One turn moves each row of this set onto another row. After a few examples, where does it send each row asked below?
q485: [.02,.07,.02,.07,.03,.00,-.10,-.14,.06,.19,-.01,.25,-.01,-.03,.13,.04,-.23,-.09,.31,.47,.23,.32,-.30,.04,-.05,.19,-.10]
q166: [-.04,.04,.04,-.26,.21,-.01,-.29,-.05,.07,.08,.11,-.02,.19,.09,.11,-.05,.14,.26,.26,.07,-.08,.15,-.03,.45,.03,.18,-.04]
q502: [.00,-.07,.29,-.15,.15,.31,-.03,-.11,-.02,.01,-.09,.03,-.03,-.13,-.03,-.01,-.12,.02,.27,.32,.14,.10,-.13,-.01,-.03,-.01,.11]
q915: [-.37,.02,.18,-.13,.15,-.04,-.16,-.31,.02,.10,.13,.07,.28,-.07,.08,-.04,.04,.12,.12,.25,.10,.18,-.24,.14,-.24,.43,-.18]
q530: [-.23,.08,.12,.14,.03,.07,-.04,.22,.15,.07,-.09,.09,.47,-.01,.16,-.10,.14,.10,.12,.29,.04,.26,-.12,.08,.08,.00,-.14]
q124: [.04,.00,.16,-.21,.29,-.14,-.08,.03,.06,.14,.18,.09,.33,-.21,.11,-.03,-.31,.25,.13,.34,.00,.06,-.23,.00,.00,-.02,-.05]
q808: [-.15,.03,.13,.16,.20,-.10,-.05,-.22,.02,.11,.18,.44,-.07,-.05,.15,-.09,-.09,.10,.33,.23,.14,.15,-.21,.13,-.01,.20,-.12]
q453: [-.13,-.19,.11,.02,.09,-.04,-.19,.09,.05,.12,.30,.07,.28,-.19,-.08,.08,.03,.30,.19,.24,.14,.22,-.02,.05,-.15,-.14,-.39]
q637: [-.04,.03,.03,.10,.07,.14,-.12,-.05,-.03,.25,.03,-.05,.01,-.16,.10,.15,-.07,.08,.32,.11,-.09,.24,-.24,.35,-.22,.29,-.03]
q97: [.15,.04,.09,-.01,.16,.03,-.05,-.59,.01,.06,.14,.10,.15,-.12,-.02,-.07,.09,.14,.09,.19,.06,.17,-.22,.20,-.10,.15,-.22]
q899: [-.16,.00,.04,-.08,-.01,-.04,-.15,.27,-.08,.08,.05,-.02,.10,-.15,-.13,-.04,.26,.15,.07,.17,.09,.27,-.32,.31,-.07,.25,-.36]
q102: [-.08,.00,.30,-.16,.07,-.39,-.17,-.05,.09,.13,-.02,-.04,.08,-.13,.14,-.07,-.12,.17,.08,.41,.29,.17,.07,.23,-.15,-.14,-.23]
q586: [.02,.13,.11,-.03,.09,-.22,.00,.11,-.04,.11,.19,-.16,.07,.04,.10,.04,.16,.09,.01,.25,.01,.42,-.21,.17,.18,-.12,-.34]
q237: [-.05,-.26,.10,-.23,.02,-.02,-.12,-.04,-.25,-.05,.10,-.10,.08,-.11,.13,.04,.28,.16,.07,.09,.08,.16,.14,.14,-.09,-.01,-.13]
q768: [-.25,.01,.20,.10,.22,-.17,-.30,-.15,.04,.02,-.04,.01,.09,.03,-.23,-.13,.05,.23,.20,.20,.12,.16,-.15,.17,-.16,.03,-.43]
q732: [.04,.16,.13,.05,.14,-.22,-.06,.03,.08,.25,-.15,.16,.13,-.01,.07,-.27,-.21,.16,.22,.37,.33,.03,-.20,.16,-.07,.08,-.15]
q466: [.11,-.02,.12,-.10,-.07,-.03,.04,.10,-.08,.07,.04,-.02,-.04,-.17,.10,-.13,.44,.05,.04,.23,.12,.13,-.20,.24,-.26,.14,-.14]
q332: [.08,.15,.27,-.15,.19,.16,-.01,.10,.06,.26,.08,.21,.29,-.18,-.09,.13,.04,.08,.14,.26,.22,.29,-.39,.08,.00,-.05,-.08]
q109: [-.27,-.02,.19,-.04,.20,.14,.05,.00,-.12,-.07,.19,.15,.07,-.27,-.02,.20,-.08,-.04,.31,.23,.12,.37,.01,.22,.04,.06,-.07]
q797: [.25,.05,.11,.15,.12,-.07,-.20,-.11,.00,.10,-.11,-.12,-.14,-.07,.01,-.01,.05,.10,.26,.27,.06,.20,-.07,.19,-.32,-.13,-.14]
q608: [-.33,.07,.10,-.24,-.11,.02,.06,-.19,.04,.07,-.08,.06,-.16,.00,.08,.01,-.01,.11,.12,.19,.03,.20,-.14,.18,.07,.05,.14]
q998: [.00,-.05,.06,-.07,.05,.00,-.04,-.11,.23,.26,.06,.41,.13,-.05,.19,-.04,-.20,.16,.25,.42,.17,.09,-.10,.21,-.07,.19,-.26]
q685: [.04,-.05,.08,-.14,.32,-.01,.19,-.18,.11,.09,.25,.18,.39,-.20,.12,-.06,.16,.04,.20,.28,.05,.25,-.01,.05,-.20,.08,-.14]
q744: [-.05,.04,.13,.15,.28,-.06,-.14,.14,-.04,.08,.12,.07,.05,-.09,.07,-.04,.34,.10,.41,.19,.17,.35,-.09,.17,-.09,-.21,-.14]
q654: [-.13,.15,.04,-.31,.00,-.07,-.17,-.09,.19,.15,.06,.08,.10,.03,.02,.01,-.11,.24,-.05,.24,-.12,.24,-.43,.04,-.06,.11,.02]
q869: [.02,-.07,.24,-.12,-.01,.05,-.13,-.06,-.01,-.09,.31,-.03,-.07,-.02,.09,.01,.11,.17,-.10,.15,-.11,.31,-.08,.14,-.01,-.14,-.33]
q971: [-.12,-.10,.21,-.14,.00,-.13,-.27,.28,-.17,-.01,.09,-.14,.19,-.08,.04,.02,.10,.09,.07,.03,.13,.34,-.25,.14,.08,-.07,-.11]
q158: [-.03,.19,.35,-.10,.10,-.07,-.05,-.15,.22,.09,-.02,.13,.21,.01,-.03,.04,.00,.12,.10,.33,.28,.16,-.24,.46,.19,.12,-.21]
q79: [-.02,.08,.10,-.05,.26,.19,-.17,-.07,-.16,.09,-.01,.23,.08,-.10,.15,.08,.32,.24,-.01,.34,.02,.19,.11,.02,-.01,.14,-.06]
q810: [-.01,-.01,.24,-.12,.05,-.11,-.07,-.24,-.10,.15,.10,-.20,-.01,.09,.04,.04,.13,.05,.17,.02,.22,.19,-.17,.14,.11,.18,.20]
q662: [-.10,-.01,.01,-.28,-.18,.01,-.18,-.19,.00,.09,.05,-.22,.43,.02,.08,-.06,-.10,.10,.14,.24,.10,.20,-.24,.17,-.05,.01,-.03]
q119: [-.09,.15,.32,-.17,.02,-.11,.02,-.03,.07,.37,-.02,.05,.16,-.16,.34,-.01,.03,.09,.17,.28,.26,.12,-.22,.34,-.14,.16,.07]
q65: [.00,-.06,.29,-.12,.10,-.01,-.18,.00,-.01,.08,.11,.01,.08,-.09,.04,.10,.21,.02,.13,.49,.40,.35,.03,-.07,-.17,-.11,-.13]
q767: [-.07,.02,.05,.00,.25,-.06,-.16,-.26,-.03,.01,-.05,.22,.02,-.02,.05,-.31,-.12,.17,.23,.37,.18,.05,.01,.07,-.23,.24,-.22]
q688: [-.18,-.08,.12,-.21,-.14,-.22,-.08,.10,-.16,-.07,.21,-.04,.07,-.29,.13,-.05,.14,.07,-.08,.32,.15,.23,-.12,.21,-.18,.18,-.22]
q787: [.07,.03,.10,-.01,.04,-.09,-.10,-.20,.11,-.01,.10,-.03,.05,-.25,.20,.02,-.25,-.07,.22,.21,.03,.46,-.09,.44,.05,.05,-.11]
q692: [.04,-.01,.09,.13,.12,-.06,-.20,.02,-.05,.09,-.03,.08,-.16,-.13,.01,-.09,-.41,.12,.25,.26,.14,.16,-.08,.14,-.10,.17,-.11]
q162: [-.20,-.03,.02,-.07,.49,-.05,.07,-.08,.00,.12,-.07,.02,.18,-.07,-.02,-.15,.04,.07,.43,.24,.05,.22,-.06,.11,.12,.16,-.15]
q820: [.07,-.03,.06,-.18,.10,-.05,-.12,.15,-.03,.06,-.06,-.15,.36,.12,.01,-.02,.43,.14,.09,.24,.12,.16,-.14,.11,-.05,.03,-.20]
q834: [-.06,-.19,.16,.03,.03,-.04,-.08,.05,-.06,.27,.09,.04,.10,-.30,.14,.03,-.07,.10,-.05,.05,.10,.44,-.02,-.13,.07,.07,-.05]
q211: [-.11,.05,-.18,-.16,.16,-.17,.14,-.12,.19,.21,-.01,-.01,.02,.08,.09,-.02,.09,.18,.15,.18,-.17,.23,-.08,.18,-.01,.23,-.01]
q112: [-.05,.01,.14,-.23,.01,.10,.03,-.13,.02,.08,.01,-.06,.05,.10,.05,-.10,.35,.08,.01,.31,.13,.33,-.04,.15,.05,-.11,-.43]

q998 moves to q808
q119 moves to q915
q654 moves to q211
Where do these go?
q453 moves to q744
q834 moves to q530
q97 moves to q787
q662 moves to q166
q869 moves to q586
q971 moves to q820
q466 moves to q688
q732 moves to q767
q685 moves to q109
q102 moves to q768
q124 moves to q162

